In the rows, zero is written as 128.
Each path below is one point turned by a fixed rotation once a step. After each direction that follows a path, write how fast that rotation turns it, in degrees each step (0 if it stays still).
Each turn is a multiple of 5 degrees from 10 to 175, or 0.
Each row of a path follows its step; steps can be skipped.
path 1
step 0: [121 120 132 129 135 124 121 137 124 134 127 141 139 120 136 125 121 135
 124 124 117 126 143 118 127 126 135 119 131 129 136 135 133 126 120 120
 133 127 129 139 148 119 134 133 138 119 116]
step 1: [129 114 140 122 127 124 133 114 137 139 115 130 130 139 134 128 122 125
 115 121 137 124 138 130 137 116 129 124 138 125 136 132 130 119 123 123
 132 136 130 130 126 146 130 138 140 132 130]
step 2: [136 121 127 133 137 124 136 121 148 122 125 139 128 126 131 134 120 132
 130 124 126 121 134 117 136 136 129 132 129 122 138 138 129 135 136 118
 124 130 104 124 121 127 138 123 135 130 116]
step 3: [121 123 118 133 128 119 141 128 135 130 117 130 130 131 123 142 123 128
 120 137 133 141 132 126 132 113 120 132 132 128 118 129 118 138 134 116
 118 124 136 127 133 129 141 122 140 116 134]
step 4: [133 122 124 144 131 121 124 116 134 131 116 123 123 124 132 128 124 125
 133 131 138 118 116 123 123 140 121 127 133 133 133 124 128 138 140 135
 128 124 136 152 127 128 146 130 129 122 127]
step 5: [131 125 129 124 125 129 126 125 134 119 134 127 134 130 124 134 122 138
 129 124 116 136 116 119 140 127 138 137 137 141 123 120 135 128 141 122
 129 121 137 130 140 131 148 142 119 131 137]
step 6: [143 117 126 124 126 140 120 125 124 141 124 117 127 125 133 118 119 137
 124 115 129 125 119 128 127 116 134 133 131 137 123 135 129 120 145 128
 121 123 129 135 139 121 127 116 133 117 122]
step 7: [133 120 134 129 120 130 125 129 118 119 132 127 129 110 118 133 128 127
 114 116 132 120 117 119 130 122 130 125 138 119 128 136 130 124 136 130
 141 111 132 117 121 138 134 135 135 125 119]
step 8: [143 129 121 136 142 119 119 119 126 124 130 129 122 128 138 121 131 137
 110 125 124 138 122 118 129 121 125 117 120 121 119 132 127 123 129 123
 127 132 128 119 135 116 131 140 136 131 115]
step 9: [121 128 129 138 124 119 124 149 134 133 124 114 134 126 130 119 119 140
 115 127 134 129 136 129 137 122 124 130 135 118 134 129 135 124 118 136
 124 130 134 126 122 125 145 132 135 129 115]
Speeds:
[127 127 130 127 128 127 125 129 130 130 127 124 126 124 126 125 125 127
 128 129 130 129 124 131 127 125 124 126 128 128 131 127 127 125 126 132
 124 130 128 132 126 135 128 124 132 130 129] => 135
[126 130 126 126 128 132 129 125 130 127 129 132 127 128 132 131 129 127
 130 129 129 127 128 126 130 129 123 131 131 128 125 126 129 126 131 131
 126 127 127 131 127 127 132 123 128 126 135] => 40
[124 130 126 131 126 123 124 128 130 132 131 127 129 129 130 127 128 128
 135 130 126 127 127 129 132 130 130 129 128 127 125 130 131 129 127 128
 130 130 136 131 130 128 129 128 128 129 127] => 70
path 2
step 0: [121 129 141 125 117 138 131 120 139 130 145 134 129 133 128 126 115 131
 116 120 128 119 115 123 124 135 139 143 141 128 122 135 127 120 132 128
 133 117 119 126 117 134 140 126 135 124 128]
step 1: [138 125 134 125 109 123 137 127 123 127 137 132 126 139 120 121 125 132
 147 116 127 122 131 126 127 144 138 120 122 121 129 137 106 137 130 134
 122 131 132 132 118 128 133 122 122 136 125]
step 2: [139 128 138 134 125 121 132 129 147 116 124 132 135 152 133 117 122 131
 117 119 128 119 128 114 121 135 123 133 124 136 133 133 126 125 134 129
 128 128 132 129 133 133 116 125 139 117 119]
step 3: [129 135 122 124 139 128 145 120 126 117 126 129 116 138 117 126 125 124
 123 117 140 129 121 122 127 136 131 127 123 114 122 136 125 144 131 111
 131 132 126 134 134 127 141 111 132 124 128]
step 4: [136 131 134 118 132 132 135 139 138 137 135 130 116 133 131 128 135 129
 113 125 133 138 115 122 135 142 134 145 125 131 133 140 120 125 137 138
 121 128 122 133 135 142 124 129 119 134 123]
step 5: [121 128 133 124 129 132 140 118 136 137 134 122 130 137 124 118 118 119
 130 114 129 119 127 126 129 131 140 130 153 128 118 145 124 129 135 129
 121 127 116 137 120 117 134 131 131 128 125]
step 6: [133 119 139 125 118 131 130 143 138 128 147 144 125 141 127 130 116 124
 138 115 133 118 128 122 135 137 134 132 123 124 132 125 115 136 126 119
 123 118 140 130 125 132 121 126 124 135 131]
step 7: [143 134 127 125 122 130 133 110 137 109 137 124 136 138 135 112 133 127
 118 124 127 124 131 110 118 136 125 133 131 125 130 134 122 139 123 128
 118 130 132 128 131 121 126 126 133 131 113]
step 8: [137 125 123 120 126 135 130 129 129 124 128 129 117 151 123 131 116 135
 128 116 127 134 111 121 132 141 121 132 126 114 121 124 133 128 137 118
 120 133 122 135 134 140 137 118 132 111 130]
step 9: [127 134 137 114 125 136 139 129 128 137 134 127 120 133 130 114 136 123
 106 124 131 125 117 124 129 139 134 123 128 123 124 138 114 143 133 147
 139 134 126 131 128 136 126 123 130 130 128]
Speeds:
[127 130 129 128 131 128 129 127 128 134 125 132 130 125 131 128 126 128
 125 127 132 129 128 129 129 129 130 125 132 123 130 131 128 124 127 125
 124 127 128 124 130 128 125 127 125 131 129] => 60
path 3
step 0: [117 141 131 124 125 131 138 127 121 115 132 123 138 124 138 126 124 120
 131 117 126 131 136 138 129 120 123 130 109 111 122 121 130 119 122 136
 118 129 124 137 118 134 128 121 128 124 147]
step 1: [131 130  99 128 124 136 118 128 122 124 133 120 124 120 117 124 134 124
 128 128 129 127 136 144 130 136 131 124 139 117 131 121 139 114 138 127
 119 123 131 128 133 134 139 125 142 129 134]
step 2: [130 125 130 122 116 131 126 137 128 131 129 113 133 124 108 108 135 126
 131 129 123 127 126 126 136 124 130 114 139 124 116 138 123 134 133 133
 142 124 113 114 120 124 130 140 131 123 131]
step 3: [129 134 137 132 131 112 129 136 127 132 124 137 125 114 129 121 117 128
 127 120 118 121 127 122 138 135 138 105 133 122 133 126 139 137 107 121
 137 129 127 122 133 132 123 121 127 130 138]
step 4: [123 126 119 133 130 136 130 120 131 131 112 126 128 131 125 138 134 142
 131 116 132 120 127 129 138 132 141 145 128 131 138 134 125 141 115 116
 124 127 123 117 122 139 128 115 125 120 143]
step 5: [114 121 132 123 138 135 128 122 142 126 123 135 129 129 136 128 138 137
 120 123 119 131 137 132 145 113 137 122 126 137 134 135 126 108 142 121
 131 123 122 135 126 128 138 133 123 126 137]
step 6: [134 138 114 125 112 136 119 114 131 141 118 125 125 124 137 127 131 122
 144 132 119 133 130 131 136 130 127 117 113 124 123 129 131 114 121 130
 127 130 125 138 132 123 125 139 110 134 126]
step 7: [140 129 121 130 132 142 125 120 127 116 124 134 124 131 120 122 129 125
 130 138 129 140 137 112 126 133 135 122 143 113 116 119 119 131 122 115
 124 114 131 125 136 128 130 127 117 118 121]
step 8: [132 133 133 135 134 124 142 123 124 121 145 136 136 124 124 121 128 126
 132 129 145 132 115 122 144 121 132 141 139 120 130 128 127 123 125 128
 145 123 119 125 130 134 119 136 116 138 131]
step 9: [121 140 132 115 135 133 124 137 127 126 142 134 128 125 146 123 120 132
 137 127 127 130 131 134 116 134 138 140 119 129 129 128 127 122 119 128
 127 129 124 109 142 139 128 130 126 135 148]
Speeds:
[123 129 126 127 127 128 126 128 127 130 129 128 129 124 126 125 123 128
 131 124 127 128 128 126 131 127 130 130 129 132 127 129 130 132 129 133
 131 127 134 126 130 128 131 127 132 124 128] => 45
[129 126 126 124 129 130 127 131 129 130 128 124 125 130 129 131 127 127
 131 127 128 126 129 132 128 128 128 127 126 128 131 127 127 127 135 128
 130 126 127 129 132 126 133 134 128 129 132] => 85
path 4
step 0: [120 123 139 127 117 117 124 138 113 123 125 120 124 131 135 123 130 132
 129 134 128 128 132 124 136 138 125 121 118 117 129 126 127 133 114 143
 128 124 123 135 107 127 134 119 130 114 107]
step 1: [111 129 126 120 118 120 120 122 116 117 130 124 127 130 132 134 139 135
 146 127 131 115 139 142 128 115 126 117 125 117 129 123 134 137 124 137
 123 138 131 121 138 141 119 126 128 134 123]
step 2: [140 127 129 148 116 102 133 120 116 129 132 129 133 123 124 142 124 126
 133 134 127 126 149 132 125 124 131 130 140 120 129 142 128 123 123 124
 125 133 127 123 128 130 118 135 131 122 126]
step 3: [131 135 125 137 119 104 124 133 120 129 134 123 138 145 140 127 115 127
 119 113 121 116 124 127 125 132 130 129 126 126 127 143 130 131 131 132
 127 119 134 142 125 136 130 119 122 142 122]
step 4: [137 133 130 133 124 132 123 128 116 118 119 124 133 131 117 132 131 135
 129 137 136 114 123 130 119 122 133 115 114 119 133 141 134 129 146 134
 136 115 138 129 129 146 136 120 131 129 143]
step 5: [139 148 129 135 120 138 129 135 123 115 140 137 140 126 125 122 129 128
 125 133 127 127 136 126 136 134 128 136 124 111 132 132 145 121 137 137
 132 121 122 120 117 134 120 135 129 116 116]
step 6: [131 134 136 137 135 127 138 145 128 127 146 122 126 134 132 113 127 139
 136 129 135 116 140 142 138 130 136 136 125 131 140 123 136 132 122 138
 134 131 128 122 129 130 127 116 132 147 129]
step 7: [133 105 137 138 110 131 135 139 130 136 132 122 125 135 117 133 125 127
 131 132 138 135 128 132 139 121 122 126 116 116 138 141 120 121 119 138
 133 133 138 119 121 136 127 121 135 128 128]
step 8: [135 120 128 128 103 122 123 119 133 126 130 134 137 132 135 121 139 124
 143 120 127 122 121 124 139 116 124 138 126 123 134 125 132 129 134 140
 129 125 133 137 138 126 122 124 141 129 107]
step 9: [139 125 132 130 129 119 128 134 126 122 129 125 125 131 125 120 121 124
 150 132 125 111 139 132 107 123 136 131 120 128 128 131 132 127 127 120
 119 128 143 128 137 123 126 130 154 125 124]
Speeds:
[126 128 123 125 126 130 127 131 128 124 133 130 130 130 128 129 124 124
 124 125 125 128 126 127 129 129 123 128 125 124 126 128 129 126 126 126
 125 130 128 126 128 128 127 128 126 131 125] => 155
path 5
step 0: [126 134 136 137 134 143 122 118 126 131 114 121 149 130 114 133 136 118
 128 127 120 116 137 127 129 118 127 122 127 137 139 106 148 138 128 125
 122 128 129 123 130 134 131 122 130 126 142]
step 1: [112 128 139 122 136 137 120 111 134 127 145 114 138 135 125 146 127 128
 138 128 111 125 125 130 134 140 130 134 121 141 128 120 127 137 125 141
 140 126 140 127 128 141 121 126 128 135 132]
step 2: [116 129 143 124 121 135 113 124 140 123 148 138 132 129 115 125 144 128
 134 132 124 123 114 139 127 124 130 115 129 139 140 127 129 130 128 137
 134 138 117 131 123 115 125 121 130 141 118]
step 3: [129 142 136 135 112 138 131 123 127 139 148 133 141 138 129 132 142 140
 119 141 131 116 142 138 139 125 135 137 134 134 131 137 125 126 139 132
 111 134 126 132 126 126 127 121 123 131 126]
step 4: [135 134 136 140 125 127 129 115 119 115 136 138 136 135 134 132 141 134
 117 123 123 125 133 127 135 121 131 132 118 140 140 119 141 118 111 122
 114 126 119 122 131 131 123 136 124 138 146]
step 5: [124 142 122 130 134 131 134 117 135 136 134 114 133 122 124 135 145 123
 128 130 121 116 138 135 131 135 117 125 126 128 127 114 128 133 111 125
 135 120 119 131 129 135 139 138 113 149 137]
step 6: [118 128 136 122 119 150 135 121 135 147 126 136 137 123 109 136 133 129
 132 126 113 135 132 123 119 128 124 124 129 137 136 124 144 128 125 133
 137 121 135 133 130 121 124 133 133 148 129]
step 7: [134 138 129 122 133 145 120 107 132 131 139 127 157 131 125 131 126 133
 122 134 127 138 125 138 133 131 129 137 122 131 133 123 126 125 131 139
 134 121 126 122 128 113 122 110 127 135 115]
step 8: [131 136 132 107 131 129 117 118 133 116 135 133 138 143 123 118 146 129
 129 135 127 112 126 137 130 122 132 146 130 136 132 122 142 122 140 124
 127 136 122 127 135 127 124 124 136 137 138]
step 9: [116 133 141 129 123 125 121 116 136 125 136 128 126 123 136 127 139 139
 115 130 136 123 140 144 133 139 129 134 121 138 123 140 130 136 132 132
 129 127 126 133 145 131 119 135 116 147 146]
Speeds:
[125 128 127 126 131 126 126 130 129 125 132 128 122 126 127 130 129 127
 126 126 125 131 132 130 128 129 127 128 131 131 125 122 127 129 129 124
 132 130 129 131 128 126 126 130 127 128 130] => 95
[128 128 126 128 125 123 126 123 126 127 124 126 129 130 125 127 127 126
 128 127 129 126 126 130 127 131 128 128 130 129 127 128 129 129 127 131
 128 130 133 125 126 129 129 131 122 129 135] => 85
[130 125 127 124 128 127 125 131 131 131 132 127 132 131 129 128 127 129
 130 127 132 131 128 129 123 126 129 132 131 129 130 129 125 126 126 130
 128 133 127 131 126 126 126 126 128 128 130] => 70
[127 128 132 130 129 129 130 125 126 127 132 129 128 132 131 123 122 129
 127 124 129 128 125 126 125 128 127 125 124 128 129 125 125 126 128 129
 130 126 127 129 132 127 125 129 123 129 127] => 135
path 6
step 0: [125 116 135 126 130 120 133 125 134 131 129 136 123 121 135 127 133 127
 131 135 118 146 131 133 122 139 137 137 110 113 131 127 137 131 135 140
 103 126 141 118 136 137 131 133 136 133 125]
step 1: [118 101 122 124 129 125 128 132 141 126 128 138 124 129 135 133 126 128
 121 140 123 115 133 141 124 136 124 130 107 129 121 148 122 139 139 127
 125 126 129 127 132 135 123 136 119 127 121]
step 2: [137 114 113 128 121 136 121 143 125 142 118 133 130 135 122 115 129 121
 136 137 119 132 123 135 119 139 117 129 131 144 119 130 126 139 143 128
 124 134 137 132 136 131 133 146 128 126 131]
step 3: [129 127 117 129 136 133 133 136 117 130 123 123 129 138 126 142 128 127
 119 129 124 138 116 132 129 138 151 117 119 141 120 120 134 133 140 120
 106 124 134 136 131 126 122 143 127 121 130]
step 4: [125 122 131 122 148 120 136 135 135 146 133 132 126 140 111 136 137 123
 116 120 115 115 128 137 135 134 131 136 129 120 130 118 130 133 129 110
 119 128 131 134 129 128 132 140 132 119 119]
step 5: [129 125 119 122 118 128 126 122 128 136 132 133 124 120 121 113 139 146
 120 110 119 127 129 144 123 138 140 135 129 121 118 120 126 133 132 125
 122 128 145 130 137 142 140 129 131 124 112]
step 6: [131 124 127 118 119 138 125 130 131 134 127 133 133 131 143 137 142 124
 115 124 138 118 129 139 117 133 138 135 119 133 119 119 129 141 146 120
 133 124 141 113 123 133 117 119 130 126 116]
step 7: [120 115 121 120 136 132 129 130 125 138 116 135 114 155 133 121 141 122
 129 123 130 126 119 136 122 123 128 137 131 134 115 118 136 129 139 141
 135 124 122 124 121 135 129 135 142 135 125]
step 8: [121 133 124 127 136 126 141 144 120 131 102 118 119 131 137 117 132 139
 130 127 129 130 125 142 138 127 137 125 129 124 118 134 131 128 136 124
 115 121 122 112 137 135 124 135 141 120 121]
step 9: [132 119 113 120 122 124 130 134 124 155 125 121 124 136 130 134 129 136
 123 128 127 113 144 138 138 119 136 130 122 133 137 137 132 123 125 116
 131 130 123 125 141 128 114 130 141 117 123]
Speeds:
[124 127 131 128 128 124 128 130 129 131 128 125 130 127 133 131 128 124
 125 129 132 122 129 128 128 128 126 129 130 129 127 129 125 130 129 124
 128 126 127 128 126 122 126 128 125 124 126] => 145
[131 128 125 127 133 125 125 132 126 128 128 123 130 130 128 128 125 129
 126 127 126 130 128 131 130 128 123 126 126 132 126 132 129 129 127 128
 129 128 127 128 134 125 127 129 130 131 131] => 55
[121 126 127 130 132 127 126 132 130 125 131 130 128 126 124 125 130 129
 124 130 129 130 128 128 132 126 128 131 130 126 129 131 130 128 125 128
 126 126 126 126 131 132 128 127 128 123 127] => 95
